A single turn carries every row of the set below to another of its rows. Some are shown first; where does it send the rows asked next?
zas: [ -5   7 -31 -20 -23 -11   0 -22 -20 -21  -8  32  14  -8 -11   2]
Renel: [-25  -9 -12 -25  -3  14 -25   4   2  44 -20 -24   1 -27   0  -3]
sisif: [-29   8  25  18  30   2 -14  -8  19   8 -21   6 -14  -1   8  17]
luz: [-22   5  14  11  12 -14 -24 -24  15  15 -23   3 -19 -35  11  12]
lakel: [ -7  12 -27  -7  -2 -11 -14 -20 -25 -29   7  16  33  -8  16 -18]
nog: [ -4 -28  -3 -12  14  28 -20 -23  10   2 -26  35 -13 -39  11 -13]
lumeb: [-18 -21 -29 -35  -4  23 -28 -10  -4  21 -19  -3   5 -41   3 -11]
kamo: [-11 -31   8  -4  24  36 -14  -7  16  25 -35  20 -16 -17  -1 -17]
Zin: [  0   0 -23 -16 -12   4   3 -21 -15 -32 -15  48   6  -8 -11  -8]
Bavu: [-10  13   2   8  16  48   8  12  11   4   6  37  11  24   0 -25]
Zoku: [-25  24  -9  -3   4  33  -3  31   2  30  -3 -16  14  19  -7  -6]
pes: [-18  49   8  28   8   3  -2  -5   8  -2  16  21   6   6  12   3]
Giraf: [-27  45  10  27  11   0 -10   8   7  10   0  -3   1   6   2  15]
feb: [  0  -6 -35 -32 -21   9   1 -12 -20 -20 -12  31  17  -5 -16  -8]
Gapav: [-28 -24   7  -7  29  42  -7  19  18  24 -26   1  -3  14  -6 -10]
gad: [ -4   2 -37 -16   1  10 -10 -10 -23 -22   3  18  40  -1  11 -34]
lafug: [-18   4  -8  -9   2  -7 -30 -32   1   4 -12  10  -8 -53  20   9]
Sig: [  3  -2 -22  -3  10   9 -10 -23 -20 -33  -2  35  26  -1  13 -32]
pup: [-23  35 -18  -9 -12  27  -3  17  -4  23  21  -7  29  12  -1 -11]
kov: [-15  12  12  25  27  42   4  17  17  10 -11  23  -2  21  -6 -13]
zet: [-42   9  -1 -10   9   8 -19  15   6  30 -12 -33   6  -1   0  14]

nog -> lafug
Bavu -> pes
And these:
luz -> Renel
Zoku -> kov
zas -> feb
lakel -> gad
Gapav -> sisif

A single turn carries every row of the set below to another of its rows. Some are shown first; where does it send the rows asked next?
nidi: [-12 -13  -5  25 -17   3 -13   8  25  -7  24 -15  -1  20   5 -19  -8  27
  19   2 -37  -6  45  -7 -18  -5 -13  42  41  14  12  13   2  15  58   4
 -25   2 -28  -3 -10   7  16   8 -19  20]
sepeg: [  3  14 -13  36  41   2  -2 -25  13  -1  15  30   1  -7  -4 -27   7 -18
  13   8   3 -47  -1  31  -2  28 -10  13  25  -7   6   7   7  10   2  17
 -12 -12 -47 -13  23  16 -15  -9 -11   4]
pusek: [ -1  10 -42  -7  13   8 -58  -2   9  -4  17   8  -8  -8 -26 -32 -17  32
  15  21  -6  41  11   7   1  46   8   3   1  13  12  18   0 -42   9  -5
 -10  18 -33 -14 -20  16  37 -12  -1 -16]
Fal: [  8 -19   3  27  -3   1 -19  19  24  37  29  -6  -3 -15 -33  -5  15  -5
  20 -32   1  32  45  -3  11  11   7  32   8 -37  17   1   9   9   9  -7
 -17  20 -16  20  16  46   0 -14   5   1]
Vap: [ 11  10  -4 -34   7   8 -29  19  -3   8  11  20  29 -11 -40 -47  10   8
  26  29  11  19   0 -25  22   5 -17  10  49   4  14  22  21 -14  -6   3
  35  24 -38 -16  12 -15   5 -14 -17   7]
zadun: [  7  14 -14  35  40   1   1 -27  13   5  16  36  -4 -14  -7 -21   8 -13
  18   8  -3 -45 -11  32  -2  29 -13  12  20  -5   9  10  -3   7   4  25
 -12 -10 -48 -12  23  22 -15 -13 -14  -4]
ligu: [ 33  25  14   6   9 -19  -4  35  28  39  -3  -8  -5  -2 -33  -1  -2  45
   9 -20   5   1  -6  -8   8  16  -3  14  22  39   6  46  -4  18   2  10
  -9   8 -33 -16 -15  24  26  41 -18  -2]
bugu: [  4  18 -29   6   6  11 -56  22   9 -12  23  -1  -8   4 -31 -11  -6  41
  14  26  -4  37  13 -25  13  16  14 -21  12   0   2   0  -9 -34   8 -14
 -22  21 -21 -20  -5  -9   1 -27 -25 -14]
rume: [ 37  26 -12 -38  20  -8 -18  20  16  15  10  17  15   5 -35 -31   2  19
  44  14 -13  29   2   3  21  40 -28  20  46  -7  31  37   8   4   0  20
  17  27 -37   1  16   4  17 -21  -4  -5]
vina: [ 15  -6 -13  -3  28 -10 -11 -11   9   9   2  14  14 -10 -33 -30   8  53
 -22 -37 -17  24  16  17   9  33   8 -18   9  16  21  -6 -16 -22  -4   4
  35  31 -33 -23 -10  -5 -14   4   8 -13]
dut: [-11  -6  -4  -1  -7  -1  15 -29  -7  13  24   9  23 -14 -12 -17  -2  27
  33  -3 -24 -34   1  14   1   9  -2  -8  14  -8  13  -1  33  10  -5  -2
  -9  30   1  30   9 -26 -24  -6 -25 -29]
neni: [-14  -9  -1   4  -4  -2   7 -24  -4  13  24   7  27  -4 -11 -23  -8  25
  39  -9 -25 -38  -3  13   0  11   1  -9  16 -11  16   3  32   9  -4  -4
 -12  25  -2  36  13 -23 -24  -7 -19 -21]
Vod: [-12 -10  -1   6  -6  -8   7 -24   3  19  26   5  30   1 -13  -8  -5  27
  29  -7 -20 -32  -2   8   5   3  -2 -11  18  -7  20  -1  32  11  -7  -7
 -21  26  -1  38  10 -25 -24  -4 -20 -28]
kemul: [ 34  10 -16 -20  16   6 -21  31  13   1  18   9  13  21 -43 -42  -8   9
  31  15 -10   8 -10 -13  21  11 -17  16  45  24  -9  47 -20   7  13   3
  33  21 -28   9  11 -14   0 -31 -10  12]
Tet: [ 13  -2  36  22  -3   2   8  18   2  18  12 -20  28  21 -14 -27  19  -6
  42   2   5 -20  19  53 -15  11  22   7  27   9   6  19  -1 -12  -9 -10
   8  -6 -27 -18  14  -3 -14  -9  -4 -40]
kel: [ -4  21  10 -11 -12 -11  -1   6  22  41  21  24   0 -29 -17 -13  11  22
 -20  29  20  21   3  -4  -7  52   5  -3  30  -5   1   1  -4   4  16  18
 -21  37 -42   5 -16  38   7   1 -13 -46]
legop: [ 18  18 -29   3  19  14 -46  31   5  -8  27   0 -24   4 -16 -26 -13  36
  16  12  12  55   6  14   4  12   9  -5  -8  10  14  31 -26 -19   7   3
  -7   5   4  -8   5  -8  27  -6  -7 -11]
leze: [ 21 -17  -6  12  11  -3 -17   2   7   5 -30  19   4  12  -4 -27  12  43
 -15  -9  -9  14  -7  -8  17  38   8 -28  16  33  29 -11 -33 -16  -2  -9
  23  13 -27 -22   7 -10 -14 -32 -16 -12]
zuv: [-11   8 -20 -27  18 -14 -13  17  10 -20   0   6   7 -13 -18 -11  32  16
  -1 -18 -20  32   6  14 -20  13  -9 -10  28   6  -1 -10 -30  -1 -16  56
   3  -2 -18  11 -11  42  10  -4 -17  -1]
vugoz: [ -4   6 -22 -16  -2  -9 -30  33  27 -14 -12  -8  10   2 -21  -1  58   7
  11 -14  -5   6  19  -2 -22   1 -21 -23  17  38   8  10 -35  -4  -8  13
   6   4 -12  14 -25  28  -2 -17 -21 -12]
motet: [ 10  21   7  -4 -16 -18 -10  39  22  26  11   5  -8  -4 -23 -19 -12  27
  -7   0  -3  -6 -16   5 -22  32  13  18   5  30 -17  42 -27  16  21  42
 -24  23 -13  -3 -10  26   6  21  -8 -23]
Fevev: [  5   1 -15  43  39  -3   0 -28  18   4  15  35   3  -8  -7 -30   6 -13
  10   9  -2 -42 -11  26  -2  33 -15   6  28  -7   6   8   3   8   5  16
 -17 -10 -50  -9  17  23  -4  -2 -10   5]
Lali: [ 19 -14  -3  -3  23  -6 -17   8  13   5  -9  20  -6   4 -10  -4   7  50
  -6 -25 -11   5   4  20   3  15 -33 -18  -8  33  33   7 -36 -16  -2  17
   7  26 -32 -34   4 -27   5  -7  -6  -2]
seli: [ 16  -9 -21  -4 -21  18   6  14 -25  16  -9  -8 -14  -7  -4 -15   4 -17
 -14   3  -2  24  16   5 -16   1  15   8  25  12  23  -2  48 -15  11 -16
 -14 -25 -36  26  12  11  29  -9 -13  24]
bugef: [ 15 -17   1  23   9  -2 -16  17  23  32  28  -4  -5 -11 -36   0  14  -5
  24 -31  -7  39  42  -8  13   6   9  32   7 -24  24  -1   5  14  16  -3
 -24   7 -12  20  17  45   4 -19  10   8]
nati: [ 10 -28   0  21  -2   5 -13  15  30  29  27  -5  -7  -7 -32  -3  15  -9
  24 -33  -9  36  44  -4  12   6   4  35   5 -25  23  -4   7   9   8  -9
 -24   7 -11  23  14  42   1 -18   7   4]
Sadof: [-10 -19 -19 -23 -19   8  -6   0  31 -30  -6  20  17 -20  -7 -17  47  15
  10  -7  -3  28  -2 -12 -20  13  -8 -25  35  21   4 -15 -14 -13   5  20
  16  11   1  19 -16  26  10 -12  -9 -18]
sibe: [ 12  -6  36  25  -2  -7   7  21   4  21   7 -25  26  22 -17 -26  19  -8
  31   3   4 -12  16  50 -16  10  21  14  26  15   0  22  -2  -7 -13  -7
   8 -18 -22 -23  16  -2 -11   4  -6 -38]
Gikib: [ -2  13  -5 -20 -30  -4 -31  19  13  19  12   3  -2 -11  -5  -9  16  16
 -35  31  32  -6 -17 -15  -8   7  25   0  20  35  -4  10  -7  30   3  -2
 -22  28 -18  -6   5   2 -17   3 -30 -25]
kipo: [  2   4  19  -1  17 -10   7  -8  12  51  13  17   1 -28 -22 -16  -8  38
 -10   8  15  31 -12 -21  26  31   4   7  46  11  -7  -1  -3  12   0   1
   1  16 -56   5 -16  37  28  15 -26  -6]
Nak: [ 26 -11   6 -12 -22   1 -11   1  36  23   3  -1  -6  -1 -14  13   5  35
  -4   6  21   8 -33 -27  24   5  13   4  41  45  -5  13   4  27   0 -28
 -10  26 -29  -2   4   0  11   3 -24  -6]
vaku: [ 15  -3  33  22  -7  -2   5  17  -1  16  12 -18  23  20 -17 -29  26  -3
  40   4   1 -23  14  51 -17  10  26  11  25  15   3  20 -12  -7  -7 -12
  15  -6 -22 -20  13  -1 -17  -5 -11 -41]
ven: [ -5 -20  -3  24 -14   4 -17   9  17  -7  26 -13   2  25  -7 -21   2  24
  20   3 -36   0  41 -11 -21 -13  -6  32  42  20  14   8  -2  14  59 -10
 -25  -3 -34  -5 -16  12  18   5 -18  29]
febe: [ 16 -11 -23   1 -20  20   2  23 -17  16  -5 -10 -12  -5  -6 -14   7 -16
 -13  -5  -1  17  20  10 -17   0  14   6  27   5  24   2  46 -18  10 -14
 -19 -29 -41  27  13  13  21  -6 -18  24]
lok: [ 13  -5 -24   2 -22  24   1  18 -22  15  -6  -8 -13  -1   5 -12  -2 -15
 -18   1   5  11  10   9 -14  -3  21   9  29   8  20   2  43 -15  14 -11
 -10 -23 -46  30  18  11  24 -13 -21  17]
nad: [-10 -19  -7  27 -11   8 -13   8  20  -6  27 -13   3  22   0 -25  -5  25
  18   2 -37   1  43  -9 -20 -13  -8  35  42  14  19   6  -3  12  51  -3
 -25 -11 -34   1 -16  11  13   3 -19  24]

vugoz -> Vap
ligu -> Gikib
zadun -> ven
And these:
bugu -> vina
sepeg -> nad
Fevev -> nidi

